In the rows, 128 means zero.
One turn moves every row onto another: examples first, then more rows asked:
J462: [150 103 112 126 129 131 155 142 149 135 103 134 146 155 145 106 119 135
 130 140 143 141 110  84 148 146 126 152 127 119 134]
J130: [146 117 142 140 119 143 103 140 131  88 108 134 115 160 106 138 112 143
 122 128  98 125 147 129 125 136 131 132 161 130 122]
J917: [119 108 126 130 132 130 105 138 130 122 121 151 140 168 114 136 132 128
 135 106  98 122 151 109 101 126 125 132 159 114 131]
J913: [125 121 122 138 117 156 108 152 138  99 113 120 112 171 118 149 127 140
 110 119 103 102 117 103 116 135 125 146 152 114 141]
J526: [121 134 147 120 159 133  87 127 144 139 110 105 135  80 110 128 140 133
 152 111 137 125 115 155 103 143 116 135 128 107 139]
J494: [155 103 111 141 132 153 152 144 136 119 105 113 127 150 137 128 102 131
 135 168 147 131 118 114 131 146 113 169 117 121 117]
J957: [141 120 120 118 142 113 139 135 125 146  78 147 102 145 127 121 108 110
 135 147 130 139 141 104 126 133 109 157 124 127 131]
J96: [155 130 115 118 121 147 166 121 121 131 160 138 104  90 146 133 119 151
 118 164 105 124 108 135 119 143 137 151 108  99 142]
J239: [154 124 122 124 120 125 157 131 113 136 142 173  97  96 124 121 121 141
 142 165  97 121 124 176 118 122 136 132 118 119 127]
J112: [113 116 115 151 129 145 137 137  99 128 138 114 136  82 137 149 129 116
 135 111 131 110 128 184 163 126 132 126 121 121 134]
J668: [157 117 107 127 112 139 174 128 135 133 166 157 133 102 144 110 133 159
 128 154 106 125  95 141 134 140 151 132 123 104 142]
J703: [112 132 126 136 121 123 137 123 109 132 128 114 116  78 146 135 132 122
 105  99 118 110 126 137 192 131 149 119 130 124 149]
J428: [153 102 120 137 126 114 143 151 130 129  81 159 125 155 118 107 113 123
 159 154 136 136 127 135 142 128 116 141 129 137 122]
J596: [128 128 152 130 130 122  90 136 168 128  98 109 122  90 108 107 147 152
 138 119 125 102  91 142 143 121 141 118 137 138 147]
J867: [142 114 130 140 125 150 114 149 124  93 121 139 151 168 109 131 131 143
 131 104 113 133 122 129 120 164 121 139 166 103 132]
J641: [147 135 121 107 121 112 155 120 118 153 139 179  96  97 136 113 129 142
 127 144  93 128 121 137 126 123 140 129 123 109 146]
J350: [120 134 132 141 138 135 132 117  94 124 134 103 120  70 144 152 118 116
 115 107 123 122 142 159 171 140 133 131 120 117 136]
J58: [115 111 133 134 136 144  89 133 168 136 124  96 142  89 117 128 142 145
 151 131 135  94  97 152 111 118 129 128 123 126 137]
J996: [139 139 161 115 142 130  93 121 156 125 114  94 138  78 117 107 136 151
 126 109 130 129 110 128 135 156 137 128 135 117 142]
J889: [108 109 113 151 117 130 137 132 115 133 140 121 139  91 145 134 139 124
 131 105 118  99 120 159 183 110 149 111 125 129 140]

J350 turns into J112
J641 turns into J96
J957 turns into J494
Where do these go?
J596 turns into J996
J867 turns into J917

